Each named move below is a turn or a mirror, shown by a few rows before and after it. Which moves, in which order, take the first row of each later pair to the second? The first pair is answered.
J:
[  2   9  -7   2  19   3  -8  13   2   6  -6  16 -12   4   0   6  -6   2
  -7 -11   6  -1   2]  ->  [  3  10  -7   2  19   2  -9  13   2   6  -4  14 -13   6  -2   7  -6   5
  -9 -13   7  -1   3]
[ 16   8  -7 -11  -3  15  -5  -9  -6   0  -2  10 -19   3  -8  -9  14   3
  -2 -10   7  -5  -3]  ->  [ 16   4  -5  -7   3  14   0 -10 -11   4  -2  14 -11   1  -4  -8  10  -5
   5 -14   4  -7 -13]
[  1 -16  21  15 -27  14   6 -18  16   0   3  16  -3   4  -8  13  -5  -8
  10   0  10 -37 -17]  ->  [ -1  -9  21   7 -39  16   2 -16  22  -9   7   9 -15   6 -12  11   1   4
  -1   9  13 -30  -1]
E:
[  8  16 -13  -7   5   4 -11   1   4   6   2 -10  -8   0  -1   0  10  10
 -11  -3  -2   7  13]  ->  [ -1  14 -10  -6   7  -3 -13   3   4   6   5 -10  -1  -3   4   3   9  10
 -11   7  -5  11  15]
[ 18  -3 -15   9  23  16  -8  16  -7  12  -5   3   4  -3  13  -5  -1   2
  -5 -25  -8  14 -15]  ->  [-14  -3  -1  11  27 -13  -9  11  -4  13   0   4  24  -4  20   2  -5   2
   3  11 -16  19  -1]
[ -4   7   1 -21  -8   4 -11   4  12  -9   6 -16 -11  -4  -7   0   5   2
  -3  15  11   9  17]  ->  [  3   9  -4 -21  -6  13 -15   5  10  -7   4 -14 -18  -4  -8  -4   6   1
  -7   4   9  11  15]
[ -6  11   3 -19   4 -11 -12  -4  -6   8   2   4   7 -16   3  13  -9 -20
   2  12   3  12  12]  ->  [  2   9   4 -22  -7  -4  -9  -9  -6   1   3   3  -3 -18 -11  11  -5 -24
   3   8  10   1  11]
Y:
[ -1  11 -23   1  16  -3   6 -13 -13 -13  -2 -18   0  -4  -5  -1  10   8
   3  18 -15   3   3]  ->  [ -6   0  -3  16  -5  -1  14  -2  20  -6  -1  16  -8   2  11  10 -18   9
   3  21  15   3   8]
[  5  21  -1  -8 -10  12   9   5  22  -8  24  11  -3  -8   2   9  -3  18
 -11  15   9   0  16]  ->  [ 20  22 -11 -10  -3  25   8   1   8 -13  17  -1  -8  -9  -5   5  10  20
 -13  -5  -3  -5   5]
[-10   6  -4  -7  -1  -4  -7  -6  -9 -13  -1 -19  -1   1  -5  -1  11   5
  -3   9 -11   2   7]  ->  [-11  -2   9   3 -16   1  -2   0  15  -7  -2   7  -7   7   4   6  -6   5
  -2   6  11   0   7]
Pairs:
Each pair is 2 to 3 moves apart.
[ 20   4 -15 -18   4   6  -3   6  -7   3  19  -8 -15  -7  -5 -10 -11  10
 -12  -1  -1  28   8]  ->  [  8  -3  -9  -9  10 -10   2   7  -9  16  22   9   8 -10   8  -6 -25  -2
   4   9  -2  24  -6] | J, Y
[  4   1  -4  18  -2  32   5   8   7   7 -13  10 -25  -5  11   5   2  23
 -20 -19 -10  17   8]  ->  [-15   0   5  15  -7  14   4  11  21  11  -5  20 -15  -6  19  12  -5  21
 -17   5  -3  21  19] | Y, Y
[  8   8  -4  -5   6   5  -2   0  -6  -1   2 -10  -3   0  -5  -4   8   4
  -5  -2  -5   3   1]  ->  [-3  2  5  1  1  0  2  5 10  6  2  5  1  2  6  3 -5  4 -7  7  4  8  6] | E, Y
[ -9  -8   4   4   7  -3  -6   5   6   5   4   9   7  -6   9  -1 -12   2
   2   4   9  11  -3]  ->  [ -5  -7   0   6  13  -1 -11   6   2   1  -3  -2   3  -1   9  -2  -5  10
  -4  -3  -3  18   0] | J, Y, E
[  1   3  -4   3  22  -4  -2   4  -9   4   2   1   9  -6   2  -2   4  -4
   4  -3  -7   8 -14]  ->  [  4   4  -4   3  16   0   2  -1 -12   0  -1  -2   6  -5  -3  -4   7  -8
   5  -8  -6   0 -19] | E, Y, Y
[-11  -4   1   8   3 -11  -2  -4  -7   4  -3   0  15   5   8   0   0  -2
   4  10  -5  -3  -3]  ->  [ -4  -4  -1   5   4  -4   0 -10 -16  -2  -4  -8  12   5   0  -4   7  -4
   6   4  -8 -10  -8] | Y, Y, E
[-3  6 -6  0  6  0 -5  5  0  9 -2  0  0 -2  2 -2 -1  0 -7  5 -5 13  6]  ->  [  0   7  -6  -3   4   2  -3  -4  -8   3  -2  -8  -2  -6  -7  -6   7  -2
  -6   1 -10   6   2] | E, Y, Y
[-27 -21  20  14  11  -2   2   2  18   7   4   8   0  -4  12  -7  -9   9
  -4  14   1  -6 -15]  ->  [-11 -23  18  20  12  12   4   4  21   7  -2   9  -7   0  10  -9  -7   9
  -6  -6   2 -10 -23] | Y, Y, Y
[ 14  -5   4  16   7  -1  -1   4  11  -1 -12   9  -3  13  13  -3  -6   1
  -4 -17  -9   4  -7]  ->  [  5   9  -2   2  11 -13  -5  -1   4 -10  -5 -11  -5   8   3  -7   9  11
 -10   1 -17  12  12] | J, Y
[  2  12  -9 -10 -21  10   6  -8  -9  -9  13  -3 -12 -11 -13 -11  -2 -16
  10   2  20  -8   4]  ->  [-19   8  -6   1  11 -11  -6   9  -9   5   7   1  12  -8  17  -9  -8  -4
   6  19  -2  22  10] | E, E, E
[ -8  12  -1   3  23 -11   0  12  -8   8   3   5  25  -6   9   3  -4   2
  -4  10  -8   2   5]  ->  [  4  13   2   2  -1  13  -3  16  15  -2  -3   9  -5   5   7   6  -2  17
 -21  -4   9   4  15] | Y, J
[ -2   5  -7   2  -4  12  -2  -6  -6  -4  -1   1 -18  -1  -2  13  -9   0
 -11  -2  24  -6   9]  ->  [ -4   5  -9   5  -1  12  -4  -1  -3  -2  -1   3 -19   3   3  13  -8   5
 -16   1  21   1  12] | J, E, J
[ 10  11 -14   4  -6  22  -7  19  15  10  -8   6 -14  -1   7  -3 -16  11
   3  -6  14   3  16]  ->  [ -5  16  -8  -1  -2   6  -8  18  16  11   0   6  -5  -6  12  -3 -18   8
   6  18  14   7  25] | Y, Y
[ 16   4 -13  -1   4   6  -3   7   2   5  -1   8   2  -6   3   2 -14   1
  -6 -13   1   2  -8]  ->  [  3  12 -18 -10   9  -9  -5   2  -5   1   6  -4   9  -9   0   0  -7   2
  -9   6  -5  10   4] | Y, J
[ 17   3  -8   8  23   6 -18  -2 -13  20  -3  11  17 -11  17   3  -2  -2
  -8 -18  -4   7 -30]  ->  [-12  14  -1  -9   4 -14 -22  -8   3  -1   8  -8   3  -7   8   8  10  16
 -25  26   5  20  15] | E, J
[-15 -27   3  19  26 -25  -5  17   3  21  -6   9  29   1  24  11 -10  10
  10  -7 -26  26 -10]  ->  [-30 -10  12 -10 -22 -28  -2  -2  22 -14   9 -15  -5   5  -8  11  11  23
  -9  28  -2  18  35] | J, E
[  1 -12  15  14 -15  11   5   2  15 -11 -12  11 -10  16   2   8  -6   8
  -2  -7   5 -10   1]  ->  [ -4  -5  13   2 -26   4   6  -7  11 -15  -3   5 -12   8  -9   6   0   2
  -1   8   9 -14  10] | Y, Y, E
[-13  -3  -3 -17  21   3  -2  18 -11  14   3   7   7 -11   7   6   7  -4
  -5  17 -11   5   5]  ->  [-13  -5   2 -19  11   0   6   9 -15  11   8   9   9 -16  -2   7   6 -15
   4  19  -7  -9  -2] | J, E, J
[-12  16   5 -11   3 -16  -2  -1  -1  -3  -1  -8   6 -11   8   3   5   9
 -10   9  -6  11  13]  ->  [ -7  10   9  -5   3 -14   9  -6 -16   5   1   2  17 -16   5   3  -4 -10
   7  -3  -5  -9 -12] | E, J
[ -6  -6  -2   4   3 -17   0   3 -26   7  16   2   6 -30  -6  -7  11 -11
  21  11   1   2  -9]  ->  [  8  -5 -10   7   8  -4  -3   5 -30   9  10  -2   1 -27 -10 -11  14  -9
  18  -7  -2   2 -17] | Y, E, Y
[  6  -5   9   5  -6   1  -4  -7   1   6  -4   4  -9   3  -2   1   4  -3
  -2 -14  13  -3 -14]  ->  [-10  -5  16   8  -3 -14  -3  -8   1   8   0   4   2   0   4   2   1  -3
   4   4  11   2  -6] | E, E, E
[-11  -7   2  11  -1 -10  -1   3  16  13   6  14  18 -13   9   3  -5  -3
   5   3   0   7   3]  ->  [  1   2 -10  -6  -9   0   2 -11  -5  -1   9  -7   7 -19 -16  -9  11  -9
   7  -7  -8  -7  -1] | E, E, Y
[ -6   9  -2  -5   8   3 -10  -5  -5   7  -6   4  16 -17  -7  -8  13   3
   4   7  -4  11   5]  ->  [  6   8  -2  -5   0  15  -6  -9  -7   0  -8   4   6 -16 -16  -8  16   0
   4  -9  -1   1  -1] | E, Y, Y
